The rows below fall into families. The same turns and mirrors carry the whole set onto itself and the rows of a family onto each other. For each named row, which other rows are in its family? Write them in the order they are listed.
These 32 rows form 4 families of 8 rows each.
J350: [  0.6  -0.9  -3.5   8.0 -22.6   4.5 -21.6 -11.6 -24.8  -7.1  15.1   8.3
 -10.8  20.9  -6.0  43.0  19.8  17.3 -16.0  18.2   8.1  -0.1  12.2   2.4
  18.9   8.3  -4.7   5.1  13.8  22.4  -3.3]
J733: [ 23.7  22.3  -3.1 -16.0  28.1  19.6   2.5  -1.2   5.3  19.1  12.2 -20.7
  -7.0   7.5  -3.2  25.7  27.3   4.3  17.4  16.3  21.0  19.6  -2.1  27.0
   2.0  16.6  -9.4   6.9  20.6  14.2  -7.5]
J553: [  1.0   9.7  -3.7 -25.6   8.1   2.5 -10.1 -10.5 -12.2   5.3  18.0   4.0
  -0.5   6.4 -19.0  14.2  -3.5   4.7  -6.5  -7.8   0.1   3.7   1.8  12.8
  12.0  25.2  -3.2   2.8  23.3  24.5  -0.8]
J953: [ -7.0  18.5   4.9  -9.6  13.3  -2.3 -11.8  -2.3  -6.1  -4.3  17.4 -10.2
   2.3  11.9 -26.0  14.0  -5.4   1.2  -2.8  -0.3   3.5  -3.5  -1.2  19.4
  -5.3  29.7   1.2   0.6  18.7  20.6   3.9]
J6: [ -1.1   8.5   6.0  -3.6 -32.5   5.6 -25.1  -7.9 -17.5 -16.6  17.0   5.0
  -7.1  12.3  -3.5  33.8  16.6  16.8 -13.8  17.9  10.9  -9.7   6.8   7.1
  12.3  -0.8   4.7  -2.1  11.6  29.4   1.1]
J27: [-10.5  41.3 -31.9   1.6   6.9  -1.8   2.8 -21.7   4.0 -16.2 -13.9   2.9
   4.6  30.3 -13.7  46.6  28.1  -3.4  16.6   7.3  -7.6  -2.9  40.4  16.0
   2.8  -2.7   8.0  25.7  17.2  -1.2 -20.3]
J725: [ 11.8  27.8 -13.5 -18.9 -23.1  16.4 -15.4 -18.2 -10.2   0.1  -5.9  -5.0
  16.9  17.6   3.2  30.4   8.0   3.9  28.8 -12.9   6.1   0.3  27.4  -0.4
  17.9  -9.0   5.9  36.5  20.3 -13.7  -1.3]
J265: [ 24.9  32.4  10.2 -22.3  23.0  11.9  -2.2  -6.9   3.1   3.5  12.4 -23.5
  -4.8   3.8  -3.0  17.3  18.6  -0.1  20.7  17.7  24.6  10.4  -4.9  32.9
   0.4  15.1   2.6   6.5  14.7  14.1 -13.2]
J485: [ -5.4  35.7 -28.9  14.9   2.2  -0.5   0.1 -10.9   1.3 -14.9  -1.6  10.2
  10.9  32.9 -13.4  31.0  13.8  -3.8  12.8  -4.2 -18.8   3.9  39.2  13.0
   0.0  -6.9   5.5  29.0  18.2  -1.7 -22.0]
J161: [ -5.1  49.0 -32.8  -1.1  -3.4  -1.6   5.8 -15.3  -1.0 -18.5 -10.7  -1.3
  -7.2  25.4 -15.8  20.8  15.5   6.6  30.7   1.1 -10.4  -5.5  31.6  21.1
  -3.5  -6.0   3.4  32.2  21.5  -5.5 -12.0]
J738: [  9.5  10.3  -9.4  -2.2   3.9   9.1  -2.1   6.2   5.7  -5.2  13.8 -14.5
 -20.5  10.6   6.4  36.7  48.6  21.8   1.9  35.8  20.5   9.5  20.6  19.4
   7.5 -15.5  -3.7   3.0   4.7  22.0 -21.8]
J796: [ 16.3  19.5 -13.2  -4.7  -0.6  24.9  -4.2  -7.4   3.8   4.1 -30.2  17.9
   3.8  -5.4   5.0  30.9   4.0   4.8  -0.1 -12.1  33.5   2.2  13.9  25.9
  -5.2 -15.4   7.7  15.8   9.6   5.0  25.8]
J846: [ 32.5  14.4  -4.6  -3.7   5.9  19.6  -3.4 -16.4  17.5  -5.6 -32.4  17.9
  10.0   1.6  13.3  22.8  12.1   6.7   8.7  12.9  36.2  10.9  27.3   5.0
  -1.6 -13.9   7.3  15.5  11.0   4.8  16.1]
J431: [ 26.0  13.7   8.9 -11.3  25.8  18.9   1.2  -7.0   5.5  21.6   3.9 -22.7
 -16.6  13.1  -4.4  17.4  22.6   8.2  24.2  19.2  24.1  14.4  14.4  12.0
 -13.9  15.4  -2.3   7.8  15.5  23.2   1.8]
J901: [ 14.2  19.7   1.9  -3.9 -17.0  14.3  -7.9  -5.0   9.8 -15.5 -27.1  15.6
   6.5  -5.2   4.3  31.8   2.9   7.4  -1.0  -2.5  32.9   0.1   6.3  13.6
  -0.9 -21.9  10.0  19.9   4.3   0.9  24.7]
J525: [ -5.7  11.9 -13.1 -11.2  12.2   6.2 -26.8  -3.8 -16.9   7.1  23.6 -16.4
   4.0  12.1 -16.9  12.3   0.8  -3.4  -1.1   1.6  -1.7   7.5  22.3  11.5
  12.1  28.5  -6.4   5.7  20.4   0.7  -7.5]
J516: [ 20.1  32.3 -16.2 -18.7  -8.9   4.4  -2.1 -26.2  -5.2   3.0 -19.0  -2.5
  15.9  16.1   2.3  37.8   8.3   8.0  15.5 -12.4  11.6  10.3  18.0  10.0
  23.8 -11.2  -0.5  38.4  13.2 -13.6 -12.2]
J491: [ -9.0   8.8  -8.5 -14.5  13.4  -2.9 -10.0  -4.2 -14.2   1.6  15.8  -9.0
   0.1  18.9 -23.0  16.8  -2.8   7.1   0.8   9.8   4.4   1.4   8.0   9.6
   4.7  38.8 -13.6   6.4  19.5  10.8   5.9]
J711: [ -6.9  30.2 -20.8   6.7  13.9  13.5  -5.8   1.3  15.1 -15.0 -28.1  -0.5
  -4.4   9.3 -20.7  34.9   7.2   1.8   3.0   5.1   3.4  -9.6  22.3  17.3
 -33.8   0.7  27.8  15.5  14.5  19.5  15.6]
J399: [ -2.0  21.8 -37.2   6.1  13.8  18.6   1.7   8.3  19.7  -7.5 -30.3   4.7
   2.3  12.5 -18.0  32.2  19.5   9.3   1.8  12.1   2.6  -5.9  24.2   8.0
 -21.4  -1.5  17.1  21.0  21.2  14.8  16.2]
J727: [ 15.9   5.1  -5.6   2.4  -4.4  20.0  -2.0  -2.9   9.7  -9.7 -33.0  13.4
  13.9  -4.2   5.1  38.8  16.3   5.4   6.4  -2.1  30.9   7.9  14.6  -2.1
   1.6 -13.1   4.1  19.1   9.9  -5.5  24.0]
J360: [  8.4  17.7  -0.2   1.5  -1.5   5.1 -12.3   0.4   6.9  -9.4  13.4  -9.1
 -26.7  13.7  -2.5  35.6  44.5  17.0   2.4  27.0  18.2   0.2  13.0  31.6
   7.9 -20.9   8.7   7.9   5.5  28.3 -29.3]
J508: [ 24.1  35.8  -8.3   1.6 -20.1   2.0  -6.4 -26.4 -15.7  -9.0 -17.0  -6.4
  -1.8  11.4  -2.1  34.4  13.2   1.5  21.5 -19.1   7.3   8.7  20.4  13.8
  17.9 -15.3   3.3  29.1  14.5 -15.4 -13.9]
J685: [ -8.2  25.3 -26.5   5.6  12.7  14.4  -0.2   3.3   7.0 -14.2 -33.1   3.9
  -6.3   5.7  -4.7  31.2  14.5   5.4  -1.3   8.6  17.0 -10.0  41.0  17.0
 -29.0  -7.3  23.2  10.6   7.7  13.8  16.2]
J602: [ 21.4   7.1  -1.9   4.1  -1.6   9.4  -7.5   3.2  16.9   2.7  12.4   1.3
 -26.0  18.0  -5.4  25.7  41.6  15.7  -3.6  35.6  27.7   8.8  28.3  21.9
   2.5 -15.4 -11.8   6.1   4.5  21.1  -8.8]
J593: [ 22.4   4.8  15.0   2.9   0.9  10.1  -4.2   4.7  -0.6  -3.8  11.8  -7.3
 -19.1   9.5   1.0  35.4  52.1  12.8  12.8  16.9  30.6   1.1  18.2  25.4
  10.6 -11.0   1.1   8.2   8.9  25.8 -26.3]
J631: [-10.5  51.3 -25.3   7.8  -0.1   0.7  -3.2 -19.1   6.2 -23.0 -11.4   1.2
  -3.2  27.2 -11.5  35.1  23.3   3.0  18.9   7.0  -7.5  -6.5  26.8  33.7
  -4.5 -16.4  13.0  23.9  17.9   6.9 -24.0]
J181: [ -7.1   2.6  -2.1 -11.7 -14.5   1.1 -21.5 -11.7 -15.7 -23.0  21.4   8.8
  -8.7   9.9  -6.9  33.5  21.8   9.0 -12.5  14.0   1.8  -9.9  25.0   2.3
  13.8   9.1   2.3 -10.1  15.4  28.6  -6.5]
J223: [ 20.1  41.0  -4.6 -18.1 -11.5   1.6  -9.8 -24.6  -6.2  -6.9 -18.1 -14.6
  13.0   6.6   0.7  27.6   6.7   2.0  20.8 -14.6  16.6   6.4  12.3  20.6
  15.3 -16.6  10.1  28.6  11.9 -16.9 -12.7]
J975: [ 27.9  24.7  -0.2 -20.3  20.1  11.2   6.1  10.8   9.4   7.1  13.1 -17.2
  -7.7  14.2 -10.6  10.5  29.6   9.2  19.2  21.7  25.1  -3.0   8.7  32.9
  -0.5  15.9  -2.4  13.4  22.3  21.3 -15.8]
J280: [  2.2  12.2 -24.7   3.9  23.9  17.3 -11.4  -5.9  27.6   5.4 -31.7   2.7
 -10.7  12.2 -20.3  31.1  22.1   7.7   7.1   8.0   9.5  -3.3  37.2  19.1
 -20.8 -10.1  17.6  19.2  14.6  14.7  10.8]
J229: [ -9.7   6.9  -6.0   3.7 -16.4  13.5 -21.6 -16.1 -26.7  -8.2  23.5  16.1
  -3.1  19.9   9.0  27.1  15.0  17.6   0.2  18.7  -1.9   3.9  18.3   6.7
  18.8  -0.5  -6.7   6.6  18.7  25.8 -12.4]

Which other rows belong to the same family as J846? J725, J485, J431, J525, J602, J280, J229
Which other rows belong to the same family as J711? J953, J6, J265, J901, J360, J631, J223
Which other rows belong to the same family as J738? J350, J733, J27, J516, J491, J399, J727

The rows below fall into families. The same turns and mirrors carry the whole set onto itself and the rows of a family onto each other. For each named row, which other rows are in its family? Write them in the order they are listed.
These 16 rows form 4 families of 4 rows each.
J709: [-30.8  14.1 -14.3  -2.7 -11.4   1.6  -0.3  14.3  -2.6 -11.9  11.3  -1.0
  -0.9   3.3   5.8  -0.3  12.7  -8.8  25.8  -2.2]
J823: [  4.0   9.1 -14.3  10.5  14.2 -40.5  18.0   3.4  -1.0   3.9   2.3  -6.5
  -7.0 -17.8 -10.8  -0.3  10.0   2.6 -10.2  -1.1]
J713: [-12.0  -2.0  -9.7  26.4  12.4  -9.9  11.1  21.3  14.7   6.2   7.8  -5.7
  11.9   5.4  -3.5 -10.6   2.0 -28.4  16.2   8.3]
J932: [  1.7 -21.3 -17.1  22.1  28.3 -11.1  -0.8   7.9  13.2  13.1  29.3  20.0
 -17.3   1.8   1.0 -15.5 -21.0   0.2  28.3  -1.3]
J742: [-14.5  -4.4 -14.1  32.2 -13.0  -0.7  -9.2  17.1  10.4 -10.7  -1.4  -1.7
   0.0  12.4  16.5   5.0  -8.2 -15.9  10.6   7.3]
J723: [-23.6  25.3 -11.5  13.8  -8.3   2.4 -16.6 -19.9  14.5  20.0   4.6  -2.4
 -22.2 -12.2  -5.4 -19.4 -19.6   6.3  13.8  10.6]
J533: [ 17.0  11.1 -10.9 -17.4   5.7 -14.3  -1.4   2.9 -15.6   7.6  13.0  15.6
  -0.8  -4.2 -10.8   8.9   6.2  20.6  11.8  -3.5]
J640: [-11.0  17.3 -18.9  19.5   4.2 -21.5 -10.0 -11.9  14.5   9.3  18.4  12.5
 -44.8 -16.8 -14.8 -10.3  -7.8  -2.2   8.3  -0.7]
J293: [-30.2   8.2  -7.6  21.9  -9.8   5.2  -0.6   0.3  14.3   9.0  -0.9 -20.7
  12.5   2.1   7.2  -8.4  -3.4  -7.2  21.8  10.1]
J683: [  7.4   0.6  -8.8   0.5  10.1 -24.8  11.0 -12.9  -6.7  14.8   1.5  -9.5
   6.7 -12.1   1.6   1.6  -6.6  34.0  -0.9   1.9]
J856: [  2.3  -6.3 -23.5  -4.9  23.6  -4.9  -9.7  30.3 -13.3   8.1  10.2   8.1
  -5.8 -12.7  12.5 -16.4  -1.9  16.8  35.4  -7.5]
J663: [  4.7 -19.3 -24.9  22.1  18.2 -12.5 -14.1  19.3  -1.3  -1.1   5.0  14.9
 -20.9  -6.0  25.0 -17.7 -31.3  16.6   9.7  -0.6]
J68: [  0.8 -19.8 -15.3  10.6  25.1  -7.0  -1.5   0.7   0.4  20.8  13.2   0.0
  -1.2  -7.2  16.2 -18.3 -25.3  32.4  26.0   0.4]
J567: [-18.0  32.3 -14.1 -10.8   1.9   7.5 -15.7   6.4  -0.3   9.0  12.0  20.3
 -18.7  -7.4  -9.3 -29.0 -12.2  -5.8  17.5   6.2]
J650: [ -1.7  25.8 -16.9  20.0  -6.7  -6.7 -24.2   0.3   7.1   6.1  -7.3  13.8
 -28.9  -9.9  -2.9 -17.0 -25.3  -5.3 -10.1  11.7]
J332: [ 19.1   1.0  -9.8   8.6   0.6 -25.4   4.3   3.2  -7.2  -4.3  -3.9   9.7
   4.6   2.4   2.3   9.4 -11.9  12.8 -20.8   6.3]

Which other rows belong to the same family as J332? J742, J663, J650
Which other rows belong to the same family as J709? J533, J856, J567
Which other rows belong to the same family as J293? J723, J683, J68

